One vector is turned by the same rotation once a step. Each row is the vector after some number of steps, and that number follows the row.
The counts run from 0 to 256.
[103 128 129 141 158 115 192 132 114 159 153  91 166 118 125 140 157 119
 139 128 169 133 119 135 182 115  95 105 173 115 158 170 186  95 129 153
 183 147 127 106 107 100 133 137 117 170 170 122 161 138 134 125 105]	221
[144 131  91  88 113 117 115 116 152 138 145 121 140 143 128  84 121 152
 120  92 111 115 108  85  46  91 147 109 131 111 121 147 131 118  54 151
  57 127 118 119 170 142 109 141 120 150 126 127 165 143  97 132  91]	7
[119 141 142 146  99  90 124  98 138 119 134  96 103 145  80 129  79 161
 156  95 177 148 106 104 148 139  66 171 106 137 149 147 185 116 108 111
 105 130 106 126 127 164 125  85 134 153 155 116 145 129  93  96 106]	158
[ 83 119 119 110 102 133 151 153 149 154 156  98 119 102 124 114 117 126
 135  78 189  83  90 118  76 150 142  76 148 129  80 120 136 107 120 176
 102 127 165  96 151  97 150 152 123 123 174 127 106 143 120 118  95]	204
[129 135 116 123 138 153 156 125 159 138 132 103 126 111 110  96 126 144
  91  86 165  89  70 123 106 128 182 134 137 136 136 166 131  70 128 169
 159 118 116 121 103 102  99 146 137 182 184 134 123 140 127 143 116]	99
[101 116 120 123 131 105 150 145 138 126 163 148 129 133 154  91 164 128
  93  88 158 142 125 102 171 199 145 117 110 150 140 197 138  84  86 107
 109 136 107 131 132 169 115 138 140 161 147 168 152 119 121 151 131]	133
[ 69 114 114  99 121  97 133 132 152 144 167 128 144  98  89 128 121 119
 109 119 167 152 114 134 153 175 185 105 152 135 126 148  95 138 117 104
  86 154 135  95 132 143 136  81 115  87 135 123 120  79 149 101 141]	212
[113 148 125 156 109  96 150 124 122 118 146 114 100 120  74 125  84 171
 142 103 203 107  69 135 117 133 109 119 157 136 133 124 142 132 136 153
 111 107 113  95 107 140 117  95 123 140 173 125 133 149  96 100  95]	69
[ 80 131 119  75  86 117 112 137 144 157 138 103 141 112  95 129 105 128
 167 121 140 113 102  77  86 104 143  84 170  92 127 101 158 128 105 131
  87 141 137  96 181 154 139 117 113  89 129 128 139 126 140  81  93]	63
[147 124  99 128 150 151 177 117 156 134 109  76 150 102  70 119 136 160
  95 102 165  95  88 141 118  84 121 135 149 142 135 149 149 117 125 180
 121 143 122 119  74  84 120 105 155 173 174 141 117 135 127 110 125]	98
[107 126 124 140 130  92 149 113 139 132 141 155 136  83 100 135 132 156
 134 100 128 152  97 118 167 149 171 158 145 110 174 192 144 102 116 126
 149 150  65 127 101 150  74  84 114 158 160 137 158 105 164 104 121]	106
[110 125 108 131 108  76 157 162 149 139 155 120 165 157 139 115 143 125
 153 107 143 139 137 123 102 137  72  77 123 115 103 142 129 176  91 127
  47 158 147 139 141 153 145  98 123  94 127 145 136  98 116  93 113]	30
[135  95 103  85 134 108 122 115 150 137 104  69 169 139 111 119 164 136
 114 111 125 136 155  83 107  60  67 130 126 101 122 137 187 118  77 132
 101 148 148 127 113 128 146 118 146 141 134 136 157 133 118 121 103]	142
[ 97 106 115 158 117 111 166 100 112 115 152 128 142 111 132 108 145 114
 115  93 186 107 118 131 145 122 104 141 123 101 127 123 202 120 133 138
 167 107  82 121 121 154 120  99 135 168 193 149 110 141 119  96 100]	54
[ 86  94 113 139  95 110 136 107 116 118 178 172 151 103 159  95 164 101
 102  83 184 111 111 100 115 164 161 108 108 116 112 137 162 108 104 125
 131  84 105 115 154 151 110 113 126 136 167 152 113 120 122 105  99]	55
[ 90 116 117 128  99 129 166 155 145 146 137 130 152 117 158 107 146 109
 142  75 148  74  90  91  77 135 142  84 135  96  87 120 160 125 127 162
 112 128 134 129 165 130 128 149 131 117 165 162 131 128 126  87  91]	59
[109  91  99  99 131 115 165 139 179 137 127 115 170 149 131  91 192 107
  96  76  95 135 157 123  96 106 134 136 114 126 103 178 128 124  95 147
 119 176 152 140 112 135 136 112 155 130 137 148 151 100 153 125 141]	138
[122 133 157 140 110  75 144 117 128 146 135  72 129 163 107 125  98 144
 171 101 165 146  99 113 142  94  66 169 110 138 161 157 191 101 107 116
 114 138 124 139 135 135 138  92  99 168 135  95 167 129 102  94  97]	24
[120 100  92 103 150 110  99 120 142 164 111  90 172 111  80 126 136 126
 115 124 127 131  64 117 110 108 174 115 132 149 178 169 139  96 100 139
  97 157 131 134 126  81 119  85 140 140 120 105 118 104 153 107 116]	101
[110 155 147 120 124 162 143 125 147 169  96 106 125  99 122 125 100 145
 127 112 158 134  59  74 149 160 137 100 132 113 139 184 183  87 111 141
 130 147 113 134 145 109  87 164 157 172 187 139 147 138 122 115 113]	103
[113 100 132 135 119 142 122 133 156 140 149  90 120 118 121 114 156 143
 139  60 142  99 119  73  90 133 143 152 128 124 125 165 167  56 102 160
 162 113 113 114 126 152 139 165 118 172 129 134 142 160 107 161  87]	10
[116 147 129 130 111  58 123 136 133 145 173 155 131 106 144 113 122 171
 162 110 133 128  86  82 115 157 130  78 117 123 138 178 100 133  73 135
  78 136 107 128 142 133  82 122 107 131 148 142 177 132 123 121  95]	252
[ 88 139 122  96 101 133 194 140 158 159 154 121 119 126 129  87  90 113
  96 100 186 119 101 137 148 132 147  90 157 133  94 134 101 127 111 155
 107 130 149 106 151 108 115 153 134 132 183 129 149 111 106 108 133]	215
[147 119 100 116 164 148 177 124 153 135 113  55 157 113  85 133 158 155
 110 122 151 100  97 132 115  75 119 137 180 120 140 144 168  90 109 177
 160 139 119  95  90 105 133 138 145 177 148 147 148 156 129 123 103]	232
[125 138  91  82 126 132 133 119 149 160 138 100 147 117 110  94 117 149
 105 126 124 108  88 104  87 109 162  83 176 109 153 137  93 135  76 165
  84 115 131  87 170 121 119 153 120 140 144 129 171 139 102 140  95]	230
[ 91  80 125 155 130  48 150 124 123 130 163 109 163 128 126 143 174 106
 149  88 165 149 145 128 151 149  86 132 107 134 123 176 170  99 119  98
 116 161 121 122  95 141 162  80 113 131 127 130 125  99 141 107 111]	27
[ 91 116 136  86 105  84 137 153 141 176 142  75 139  93 139 123 147 119
 140  98 138 123 126  68  98 132 115  81 114 135  94 160 138  79 102 142
 131 148 169 102 142  92 139 174 122 132 169 128 168 138 125 133  90]	115
[ 91 111 126 127 132 104 153 133 111 158 188 129 158  99 165 125 167 110
 129 114 165 121 118 103 164 165 151  88 166 113 159 179 146  84 108 134
 171 124 112 102 130 141 129 165 112 147 158 139 156 127 124 147 107]	222
[128  98 114 123 136 107 161 119 148 126 155 119 158 170 113  98 182 123
 121  85 103 120 133 121 115  63 131 182 140 126 171 174 160 105  87 145
 165 154 113 139  92 162 117  99 125 154 116 131 172 107 150 140 119]	139
[141 168 134 114 111 128 179 141 156 147 132  92  92 161  82  91  93 176
 130 104 161 124  96 121 121 104 116 123 156 146 142 167 102 113  83 173
 113 135 148 102 109 141 115 152 133 159 145 122 186 131  99 146 118]	125
[ 80 114 121 111 103 109 124 120 122 151 147 157 141 108 125 118 109 135
 151 106 144 128  99  72 116 129 167 105 171  68 166 139 186 131 116 126
 132 137  86 108 185 188 103 119 103 134 136 124 151 126 133  82  87]	196
[113 142 135 136 108 141 135 146 150 126 122 103  96 111 119 136 108 183
 151  93 164 126 104  63 114 189 104 123 121 115 101 166 172  90  99 131
  74 126 104 138 137 176 136 159 132 144 162 162 133 150  99 117 115]	14
[123 113 123  99 111 139 124 144 180 142  83  57 131 146  69 139 115 136
 136  96 133 131 119  96  82  98 107 149 126 134 104 141 153 104 106 139
  72 163 158 140 128 134 157 103 146 118 126 126 128 109 138  84 123]	153
[ 95 123 131 108  96 122 117  85 136 127 165 128 135 142 118  90 105 120
 104 120 169 125  94  90 152 123 159 144 143  93 175 135 171 108 112 110
 140  90  89 115 189 191 127 104 126 159 142 133 154 114 118 119  99]	51
[143 125 111 137 121 102 149 116 135 124 162 138 127 144 116  87 129 171
 132  73 111 106 119 110  74  90 164 162 150 112 157 167 124 102  82 158
 118 117  78 131 119 172  97 123 103 174 109 130 154 140 111 145  85]	6
[113  94 116 127 150  59 132 117 136 136 156 102 166  71 106 136 191 127
 132 102 132 131 133 109 135 127 107 126  96 143 110 177 136  94 107 116
 135 166 109 113  78  93 133  80 113 135 156 134 137 118 164 111 101]	250
[126 101  90 128 127 141 174 109 152 128 116  90 165 142  89 107 141 121
  92  99 191 133 120 152 128  99  86 132 149 124 116 122 196 151 126 137
  88 127 125 134 106 140 137  65 168 139 189 136  95 105 112  79 134]	187
